In the data rows, the value 128 means zero.
Some points:
[114 173 158 116 142 142  78 118 124 139 110 164 149 114  93 119 160 108 123 155 134  71 124 120 127 135 141 126 130 137  77 138 130  83 104 154 150 144 146 113 144 147 121 155 151 127 114 118 137 100 112 132 135 176 144 144  96 128  79 136 122 133 138 137]
[116 136 124 176  92 132 118 153 137 144 141 131 183 128 146 104 168 132 121 131 158  90 142 129 158 124 115 105 118 145 159 116 136 142 147 132 151 136 110 134 137 150 126 141 133 142 106 154 161 159 131 110 124 138 137  95 134 186 136  79 140 143 141 133]
[101 121 164 101 145 136 161 150 141 108 157  99 157 145 132 125 159 152 157  96 156 140 107 149 102 184 117 145 171 129 140  72 107  82 154 133 150 165 159 116 127  76 122 127 142  86 152 114 128 129 110 171 119 101 143 118 138 157  84 102 156 134 118 116]
[161 129 147 130 101 136 157 106 118 147 131  90 124 147 127 119 115 126 112 158 185 141 119 178 168 126 145 131 139 144 146 116 125 146 112 175 141  95  98 132 100 119 126 154 158 168 127 117  88 139 118 157 143 104 149 177  98 153 112 157  99 107 134 118]
[133  88  80  86 103 137 111 154 178 112 102 147 139  98 158 111 120 168  77 127 152 133 158 176 114 136 130 127  96 123 124 109 167 109 168 117 105 134 130 137 137 129 116 131 116 165 122 115 126 102 133 132 112 133 130 133 111 135 119 163 147 153 100 113]
[170 102 104 129 144 177 124 143 107 103 137 101 121 151 127  84  99 117 175 118 148 113 153 120 127  92 127 133 111 108 123 101  86 112 142 105 141 122 107 108 138 107 141 144 132 142 125 184 172 103 159 135 107 138 126 111 142  87  85 145 122 138 124  82]
[108  89 132 117 124 126 115 140 113  74  99 146 145 158 171 179 136 104 124 148  70 118 112 137 109 135 124 158 129 100 141 135 134 158 118 103 153  91 125 119  88 156 119 182 116 149 121 117 117 124 113 101 125 120 132 113 113 128 106 115 147  98 134 103]
[114 117 105 104 130 134 114 113 147 143  87 129 102 104 125 173 117 153 187  95  87 181 150 144 104 157 128 133  95 149  99 144 115 148 114 150 134 130 146 147 145 121 106 138 136 189 114 178 139 190 153 144 169 164 146 150 129 134  97 106 115 169 133 140]
[102 142 127  94 129 163 121 111 175  95 172 123 136 160 125 149 110 140 133 140 139 139 173 119 181  76 121 114 132 131 145 184 111 112 112  93 139 168 152 142 108 149 136 112  91 137 119 105 128 129  86 127 156 103  92 141  93 121 114 131 137 176 145 149]
[131 132 127 139 180 136 149 132 111 119 131 162 172 147  78  79 109 158 119 152 100 135 107 137 108 143 125 148 110 116 137 119 142 162 120 139 122 111 163 176 132 128 111 138 112  95 125 159 187 163 110 133 100 134 121 199 133 128 145 155 115 118 132 119]
[159 124 123 139 169 166 131 105 151 160 106 137 124 114 127 126 145 130 118  94 170 115 138 126 109 120 146 135 140 114 115 113 150 170 137  82 146 134 119 154 152 163 130  91 156 122 144 126 145 143  71 139 177 131 124  90 132 136 138 145 121  94 153 109]
[138 137 103 120 108 153 128 133 144 139 131 117 141 118 163 147 134  66 125 112 113 106  92 104 150 123 102 136  94 134 104 107 133 123 121 109 115 133 120 147 132 111 130 161 161  59 160 135 106 182 119  94 120 115 121 145 132 117 124 157 120 168 125 144]
[126  81  79 129 130 118 142 125 152 101 147 136 106 124  85 134 137 112 120 111 107 102 122 107 157 127 122 123 113 123 155 102 127 100 102 165  79 132 166 170 143 135 165 119 160 127 122 143 120 101 118 119 144 103 164 125 134 143 133  79 123  91 144 134]
[156 126 136 122 112  98 119 119 156 147 132  75 161  95 150 134 131 119 144 155 138  82 147 114 133 136 106 150 115  87  85 129 114 140 140 123 108 137 123 118 133 112  75  97 100 145 107  87 139 107 124 119 138 119 150 164 147 116 140  84 115 130 151  87]
[ 97 153 136 115 150 152 136 176 129 128 141 143 102  76 107 127 131  92 126 159 116 146 114 127 143 130 103 138  88 102 145 120 165 163 112 118 145 112  75  93 125 129 133  91  86 125 102 132 106 102 129 198 142 132 130 118 139 115 121 123  85 157 153 141]
[138 147  67 114 158 169 139 154 127 160 117 115 121 118  95 135 165 146 148 127 118 105 102 118 160 117 135  93 154  93 163 139 130 124 142 129 150 131 140 100  68 163  80 102 131 118 129  97 109 132 173  93 101 147 108 153 173 157 121 144 111 109  94 132]
[120 141 130 151 111  96 113 175 155 129 104 134 106 135 112 137 148 107 135 132 153 140 125 129 149 143 145  92 119 182 140 168 117 167 143 109 101  92 157 115 126  83 140 127 153 112 101 103 153 130 112 144 139 113 113  98  94  82 108 118  90 112  75 104]
[138 149 130 113 121 131 119  97 174 157 153 120 127 121 128 110 115 120 105 103  61 164 146  80 100 138 132  97 116 135 109 144 137 148  89 168 113 112 104  89 121 169 110 127 148 102 111 127 148  96 134 134 116  91  73 118 104 171 108 100 131 126 130 123]
[128 158  98 130  99 122  99 114 114 175 150 143 100 137 124 135 125 152 107 156 106 134  88 131 140 171 159 140  96 114 133 117  90 107 195 131 122 154 115 129 107 115 151 168 118 152 104 117 148 127  95 146 156 115 120 109 160  92 140 140 171  96 132 132]
[159  83 114 122 116 153  98 127 104  97 144 162  84 134 131 130 133 145  99 132 148 121 152 104 117 151 151 184 184 105 116 133 136 113 151 136 155 115 114 101 141 131 136 114 109  80  73 187 113 167 136 124 138 108 141 170 127 142 149  97 125 166 123 108]
[102 102 117  92 101 132 146 130 150 158 100  94 112 153 116 113 132 162 110 171 124 131 109 133  83 121  91 111 156 152 124 104 109 146 133 147 166 146 134 127 176 141 146 147 129 101 152 142  99 106 132 123 126 155  92 134 121  90 178  96 128 127 162 108]
[158 180 108 163 135 148 125 124 142 110 155 128 157 102 125 103 114 141  97 110 110 130 122 112 108 160  89 109 186 126 127 166 138 107  62  99 124 155 102 139 140 148 161 134 110 163 145 104  97 154 133 136 102 125 150 132 132  68 101 101 140 107 103 132]
[126 113 132 155  84 114 161 110  83 146 156 123 129 120 115 147 148 121 146  97 113 119 134 135  80 104 131 119 121 119 150  94 152 122 139  88 126 112 155  95 106  94 143  92 133 128 104 124 121 143 130 172  95 183 116 152  81 107 123 125 182 136 141 122]
[138 151 149 152 112 116 115 155  90 127 100  87 164 147 136 162 135 163 124 128 140 143 134  94 135 133 104 135 115 138 103 136 130  78 116  75  96  93 129 149 100 134 164 127 108 120 140 145 114  70 162 148 199 116  99 124 133 157 113 140 108 104 111 160]
[119 163 101  87 142 148 140 107  92 121 126  95 106 135 171 112 110 103  95 127 113  99 144 135 146 144 129  88 167 147 109 124  91 161 108 103 128 122 134 152  92 120 141 107  87 127 112 127 134 107 100 139 100 157 166 113 127 179 171 140 105 123  94 144]
[156 112 150  99 159  91 145 144  78 110 130 122 107  72 168 146 127 133 137 132 123  97 116 132 136 147 135 123 131 161 142 157 150  98 138 150 139 132 125 150 114 163 150 120 147 136 157 107 155 137 111 131  95 124  51 125 132 116 136 119  97 139 152 135]
[117 146 123 174 160  66 133 135 123 108 109  78 104 148  64 164 134 129  93 102  95 127 159 162 156 110 105 131 163 121  99 133 129 140 149 149 117 128  81 176 150 113 128 161 134 101 112 123 111 146 133 122 115 133 110  83 127 157 112 176 156 142 160 119]
[122 109 148 153 134 147 148 125 133 124 148 128 127 138 149 134  66 165 166 134 111 118  99 124 114 127 133 147  92 119 143 137 111 125 137 140 138 106 119 139 188 167 103 100 157  90  77  97  95 136 110 114 105 175 152 126 155 127  99 124  99 124 125 182]
[123  96 124 128 133 101 149 121 152 112 123 114 162 112 105  95 136 128 140 119  93 122 121 134  75  96  96 111 181 127 134 159 112 124 113 154 103 127 111  70 106  94 164 128 159 130 123 144 141 136  93 102 166 138 127 122 166 144 167 182 111 119 159 182]
[128 142 172 127  84 124 141 105 127 118 106  63 114 126 115 137 106 127 114 157 143 136 124 143 118 107 189 108  99 114 131 117 167  98  98 151 126 161 137 103 131 130 148 110  92 138 150 173 124 167 110  84 117 142 122 102 135 135 126 143 131 100  99  84]
[109  90 144 129 137 128 139 143 129 165  97 124 142 117  99 117 138  96 127 120 141 186  97  87 139 113 177 175 133 129  91 134  93 104  94  96 105 143 108 160  98 123 137 126 149 154  97 117 128 122 109 116  86  97 122 102 120 125 154  98 149 156 129 148]
[143 123 176  99 161 119 121 122  82 134 140 146 158 123  97 113  95 114  95 113 113 105  96 160 136 107 126 107 130 158 133  81 134 154 193  97 128 144 122 122 125 120 126 117 108 163 129 128  98 137 155  79 157  89 132 124 121 106 121  78 115 139  98 135]
[116 160 148 126 148 129 105  88 148 146 125 105 119 165 147 116 148 133 132 121 145 145 162 165 160 148  83 163 111  86 136 145 164 151 105 141 124 123 146 133 102 127 158 114 162 123 118 142 136  92 136  89  99 101 127 118 131  82 139 111 134 141 105 154]
[147 140 123 176 140 117  72 132 133  95 149 116 126  77 122 108 109 121 166 152 120 176 130 147 110 114 131 157 125 189 134 129 133 141 127 118 151 165 148 129  87 155 135 129 144 102 145 112 107  93 139  99 108 134 143 130 127 146 158 136 153 113 140 105]
[113 106 145  59 102 130 139 112  93 143 170 152 146 147 145 135 128 141 154 138 125 138 128 113 128  73 128 139 159 143  95 142 191 153 158 164 100 153 123 160 116 126 124 126 127 110 140 131 141 157 159 162 125 149 168  94 160 117 126 163 139 111 119 106]
[107 104 149 147 124 120 140 133 115 168  97 169  95 132 140 112  82  95 140  95 173  99 155  95 123 158  69 129 110 139 142 157 137 119 140 146 125 146 139 121  91 126  91 131  88 144 125 148  86 115 124 133 137 123 129 126 114 124 123 164 155 112 127 100]
[178 134 130 104  90 117 123 110 126 123  90 184  96 170 111 121 142 119 178 122 151 150  87 139 143 124  87 130 140 136 119 126 130 117 112 104 103 126 114 108 173 127 138 126  81 117 117  96 160 128 115 125 114 131 126 121 137 166 138 100 128 124 151 146]
[112 105 155 156 158 120 133 110 114 166 141 152 140 120 145 144 144 110 116 108 122 154 177 144 157 136 158 130 113 120 140 103  94 139 146 138 110 123 130 107 138 116 193 150  82 122 155 106 113 119 134 109 127 157 127 156 134 132 124 162  83 115 104  85]
[133 114  95 134 130 105 142  61  93 115  98 127 171 113 119 166 112 163 110 135 165 131 114 100 153 155 142 115 125 133 172 157 138 133 108 111 134 151 120  87 157  79 112 176 146 110 149 140 151  91 146 129 114 109 162  87  84 120 139 118 123 126 169 151]
[ 89 173  91 156 134  82 180 110 158 106 114 157 120 105 123 158 102 119 132 169 131 135 153 102 127  98 120 149 135 139 102  92  88 131 140 140 139  92 120 103 154 191 125 115 154 146 163 148 146 135 114 147 117 101 122 153 159 124 134 130 170 139  75 158]
[113 122 153 155 144 108  73  76 166  86 111 123 112 158 166 117 156 122 126 134 154 127 101  79 108 112 136  93 115 120 171 123 126 132 135 131 113 124 129 158 137  75 112 133 119 165 121 114 104 132 164 172 125 149 101 157 168 145 108 136 138 138 140 132]
[113 124 151 161  85 179 154 124 110 113 181 180 101 100 152 125 147 130 123 129 118 146 115 154 152 143 124 101 132 129  96 136 129 102 113 115 164 102 129 162 149 104  72 132 128 163 132 139 134  85 134 101 158 130 101 135 145 105 154 131 133 122  86 120]
[162 129 150 102 142 103  97 156 127 175 129 174 129 164 126 128 106 102 149 151 110 113 183 173 116 140 180 102 109 131 168 140 131  90 101 107 129  63 121 154 123 113 107 121 142 108 178 122 102 131 146 135 143 120 151 102 146 120 146 133 147 158 125 110]
[120 133 134 160 159 137 111 186 113 112 152 105 111 153 126 127 116 122 124  88 140 137  87 104  96 121 137 113 113  94 131 140 146 134 149 171 136 124 134 104 138 162 117 139 152 140 185  87 144 122 132 149 134 161 169 147  91 141 189 124 127 164  96 148]
[128 152  94 149 136 140 156 166 147 128 122 142 144 159 164 149 166 122 139 133 116 134 120 137  97 137 172 153 172 163 124 111 129 120 141 185 110 142 145 118 152 128 103  90  93 133 141 130 142 125 154 100 124 108 118 119  97  88 127 144 124 115 176 161]
[109 136 144  98  93  92 127 159 108 104 125 125  92 111 137  80 128 162 104 105 135 115 152 137 132  94 143 142 107  86 111 138  83 159 110 101 133 134 162 123 141 119 118 119 151 110 147 125 136 177 174 121 137  94 138 132 120 140 119 139 119  76 165 139]
Along one direction, these points spread out more than along any other. Take the direction at right angles to it along which they spread out most. Go by this last direction. How many in every 100 of the points above lie lower along it than each point below? Answers are rounded to whole numbers. More than half of the points above lie lower than the first one.
[108  89 132 117 124 126 115 140 113  74  99 146 145 158 171 179 136 104 124 148  70 118 112 137 109 135 124 158 129 100 141 135 134 158 118 103 153  91 125 119  88 156 119 182 116 149 121 117 117 124 113 101 125 120 132 113 113 128 106 115 147  98 134 103] 63
[131 132 127 139 180 136 149 132 111 119 131 162 172 147  78  79 109 158 119 152 100 135 107 137 108 143 125 148 110 116 137 119 142 162 120 139 122 111 163 176 132 128 111 138 112  95 125 159 187 163 110 133 100 134 121 199 133 128 145 155 115 118 132 119] 2
[162 129 150 102 142 103  97 156 127 175 129 174 129 164 126 128 106 102 149 151 110 113 183 173 116 140 180 102 109 131 168 140 131  90 101 107 129  63 121 154 123 113 107 121 142 108 178 122 102 131 146 135 143 120 151 102 146 120 146 133 147 158 125 110] 46
[170 102 104 129 144 177 124 143 107 103 137 101 121 151 127  84  99 117 175 118 148 113 153 120 127  92 127 133 111 108 123 101  86 112 142 105 141 122 107 108 138 107 141 144 132 142 125 184 172 103 159 135 107 138 126 111 142  87  85 145 122 138 124  82] 13
[113 122 153 155 144 108  73  76 166  86 111 123 112 158 166 117 156 122 126 134 154 127 101  79 108 112 136  93 115 120 171 123 126 132 135 131 113 124 129 158 137  75 112 133 119 165 121 114 104 132 164 172 125 149 101 157 168 145 108 136 138 138 140 132] 54
[ 97 153 136 115 150 152 136 176 129 128 141 143 102  76 107 127 131  92 126 159 116 146 114 127 143 130 103 138  88 102 145 120 165 163 112 118 145 112  75  93 125 129 133  91  86 125 102 132 106 102 129 198 142 132 130 118 139 115 121 123  85 157 153 141] 72
[156 112 150  99 159  91 145 144  78 110 130 122 107  72 168 146 127 133 137 132 123  97 116 132 136 147 135 123 131 161 142 157 150  98 138 150 139 132 125 150 114 163 150 120 147 136 157 107 155 137 111 131  95 124  51 125 132 116 136 119  97 139 152 135] 65
[126  81  79 129 130 118 142 125 152 101 147 136 106 124  85 134 137 112 120 111 107 102 122 107 157 127 122 123 113 123 155 102 127 100 102 165  79 132 166 170 143 135 165 119 160 127 122 143 120 101 118 119 144 103 164 125 134 143 133  79 123  91 144 134] 70
[138 149 130 113 121 131 119  97 174 157 153 120 127 121 128 110 115 120 105 103  61 164 146  80 100 138 132  97 116 135 109 144 137 148  89 168 113 112 104  89 121 169 110 127 148 102 111 127 148  96 134 134 116  91  73 118 104 171 108 100 131 126 130 123] 87
[ 89 173  91 156 134  82 180 110 158 106 114 157 120 105 123 158 102 119 132 169 131 135 153 102 127  98 120 149 135 139 102  92  88 131 140 140 139  92 120 103 154 191 125 115 154 146 163 148 146 135 114 147 117 101 122 153 159 124 134 130 170 139  75 158] 50
[120 141 130 151 111  96 113 175 155 129 104 134 106 135 112 137 148 107 135 132 153 140 125 129 149 143 145  92 119 182 140 168 117 167 143 109 101  92 157 115 126  83 140 127 153 112 101 103 153 130 112 144 139 113 113  98  94  82 108 118  90 112  75 104] 93
[138 137 103 120 108 153 128 133 144 139 131 117 141 118 163 147 134  66 125 112 113 106  92 104 150 123 102 136  94 134 104 107 133 123 121 109 115 133 120 147 132 111 130 161 161  59 160 135 106 182 119  94 120 115 121 145 132 117 124 157 120 168 125 144] 41
[109 136 144  98  93  92 127 159 108 104 125 125  92 111 137  80 128 162 104 105 135 115 152 137 132  94 143 142 107  86 111 138  83 159 110 101 133 134 162 123 141 119 118 119 151 110 147 125 136 177 174 121 137  94 138 132 120 140 119 139 119  76 165 139] 24
[117 146 123 174 160  66 133 135 123 108 109  78 104 148  64 164 134 129  93 102  95 127 159 162 156 110 105 131 163 121  99 133 129 140 149 149 117 128  81 176 150 113 128 161 134 101 112 123 111 146 133 122 115 133 110  83 127 157 112 176 156 142 160 119] 78
[138 147  67 114 158 169 139 154 127 160 117 115 121 118  95 135 165 146 148 127 118 105 102 118 160 117 135  93 154  93 163 139 130 124 142 129 150 131 140 100  68 163  80 102 131 118 129  97 109 132 173  93 101 147 108 153 173 157 121 144 111 109  94 132] 30
[122 109 148 153 134 147 148 125 133 124 148 128 127 138 149 134  66 165 166 134 111 118  99 124 114 127 133 147  92 119 143 137 111 125 137 140 138 106 119 139 188 167 103 100 157  90  77  97  95 136 110 114 105 175 152 126 155 127  99 124  99 124 125 182] 9
